Each row is where one point has got to under a steady rotation. How many ticks took it there?
The counts run from 0 to 677.
[ 68 113 126 100 126 118 131  87 161 164 143 133 111 125 165 100 126 105
 188 104 129 149 135 129  82 103] => 615
[103 141 109 151  87 141 181 144 105 147 154 120  82 116 107 132 149 151
 142 120  91 156 142 129 174 184] => 363
[137 120 131 173 147 138 108 105 143 140 120 107 176 151 130 114 160 116
  88 131  70 126  97 120 160  58] => 9
[124 102 115 156 135 119 125 104 125 148 140  91 152 153 162 126 152 139
 123 137  64 117 106 125 184  82] => 394
[106  82 119 136 142 116 168 195 152 166 135 139 105 134  93  99 129 126
 109  56 129 127 141 139 136 155] => 73
[149 103 130  81 143  90 138 152 106 127 117 142  81 124 170 118 139 182
 180 124 130 127 150 140 157 131] => 102
[ 92 150 114  86 166 120 133 127 179 153 103 137 124 146 103 127  89 113
 136  81 187 154 129 108  72 148] => 77
[193 162 160 150 133 120 133 165  89 100 122 151 147 155 118 133 130 126
  71 122 139 106 129 163 161 110] => 297
[174 160 127 102 110 127 139 160 136  66 145 159 151 152 138 125 138 104
 120 164 170 102 118 128  65 127] => 122
[ 68 116 159 137 134 138 128 121 133 105 174 131 130 124 127 133 121  79
 182 167 120 166 103 124  83 124] => 24
[ 89  61 110 140 122 106 130 154 155 161 162  95 144 147 155  90 129  99
 114 106  70 147 102 114 174 130] => 234
[125 170 104 124 147 160  88  86 144 146  63 140 130 131 161 103 113 138
 134  87 155 148 156 123  74  69] => 593
[113  98 129 167 106 133 178 167 140 158 140 171  79 109 140  90 139 114
 126  74 133 119 149 136 148 144] => 29
[146 179 133 111 145 129  94  86 119  98 146 112 147 151 156 144 149 139
 151 193 112 131 119 122 101  90] => 347
[175 139  97  83 118 109 158 157 158 116 119 125 149 173 173 105 137  95
 140 110 167  87 103 140 114 114] => 499
[112 137 171 144 144 141  56  98 150  98 137 125 147 133 112 149 131 125
 131 164 118 154 126 149 105  77] => 431
[ 97 135 101 118 101 117 155 111 134 135 172 119 139 147 101 153 117  99
 144 186  88 164  80 103 131 165] => 151
[ 74  87 112  94 147  99 123 122 164 158 128 119 110 120 176  89 116 146
 182 125 155 140 139 124  82 106] => 444
[104 106 179 142 146 119 102 133 121 106 132 131 120 109  68 174 110 160
 126 156  91 161 110 137 158 129] => 268
[109  85 143 128 127 109 179 170 149 156 142 168  82 112 124  90 139 133
 158  73 127 133 154 133 159 159] => 447
[103 144 142 114 146 119 113 139 115 120 128 120  94 110  83 183 100 161
 140 158  97 187 145 127 134 152] => 312
[148 147 160 146 114 146 103 115  91  87 130 134 123 142 169 168 121 148
 162 182  84 133 143 144 107  87] => 562
[124  84 116 130 129 139 109 120 116 158  92 129  98 101 177  86 144 177
 144  87 101 116 178 138 142 119] => 607
[ 91 116 117  90 174  98 125 109 168 142 128 130 152 140  74 125 114  78
 121 121 167 152 103 115  91 165] => 666
[108 153  94  90 134 145  91  95 119 112 116  89 156 162 170 130 139 136
 168 176 109 157 112 113  92  92] => 561
[ 93 136  60 125 130 126 159 120 128 174 137  92 106 138 106 105 107 115
 131  99 107 150 126 101 147 157] => 364
[151 127 143 132 110  94 178 192  94 129 156 152 119 121 129 134 126 136
 137 140  87 139 131 137 181 164] => 319
[161 150 157 136 156 120 112 123 124 100 127 118 163 155  86 167 127 118
  74 153 118 140  91 140 145 107] => 300
[119  99 109 139 129 102 151  95 117 182 141 104 113 150 174  92 163 115
 152 111  75 135 116 117 185 113] => 190
[127 133 108 127 131 167  98  79 140 126  95  95 148 148 182 114 146 131
 143 147 120 129 122 109  89  61] => 390
[180 157 127 140 110 100 173 153 120 109 170 143 159 178 140 124 158  79
  99 129 137  98  99 140 138 136] => 329
[103  81 157 164  91 119 167 139 126 133 173 151 127 133 119 119 142  83
 117 131  98 138  98 154 142 143] => 620
[138  96 139 153 157 119 112 135 144 144  77 128 128 151 148  92 138 172
 104  84 122 104 157 149 154  85] => 640
[ 95  96 176 174 135  94 132 161 122 121 172 134 120 122 114 144 128 118
 119 126  73 162 119 153 174 145] => 653
[149 136  77 134  98 143 187 148 134 164 101 142 101 144 176  81 140 127
 138  74 150 111 150 125 125 148] => 371
[180 187 144 119 115 147 132 146  94  73 133 159 125 130 138 148 134 120
 126 159 164 111 141 133  92 119] => 337
[156 206 114 160 125 169 137 128 119 112 124 141 109 128  81 171 111 115
  81 131 124 172 148 113 102 167] => 548
[122 118 110  68 200  97  84 117 143 133 100  86 119 154 131 145 111 161
 166 131 132 152 134 115 107 108] => 99
[121 153 170 157 131 167  88  98 123  88 123 121 121 117 111 136 125 134
 130 162 125 154 167 147  64  76] => 217
[111 113 197 111 151 130  89 118 126  97 170 152 124 124 128 150 126 147
 157 187  87 151 126 161  99  85] => 57
[123 129 180  94 149 128 118 157 125 122 158 136  88 111 144 132 103 179
 178 159 139 156 165 143 114 132] => 272
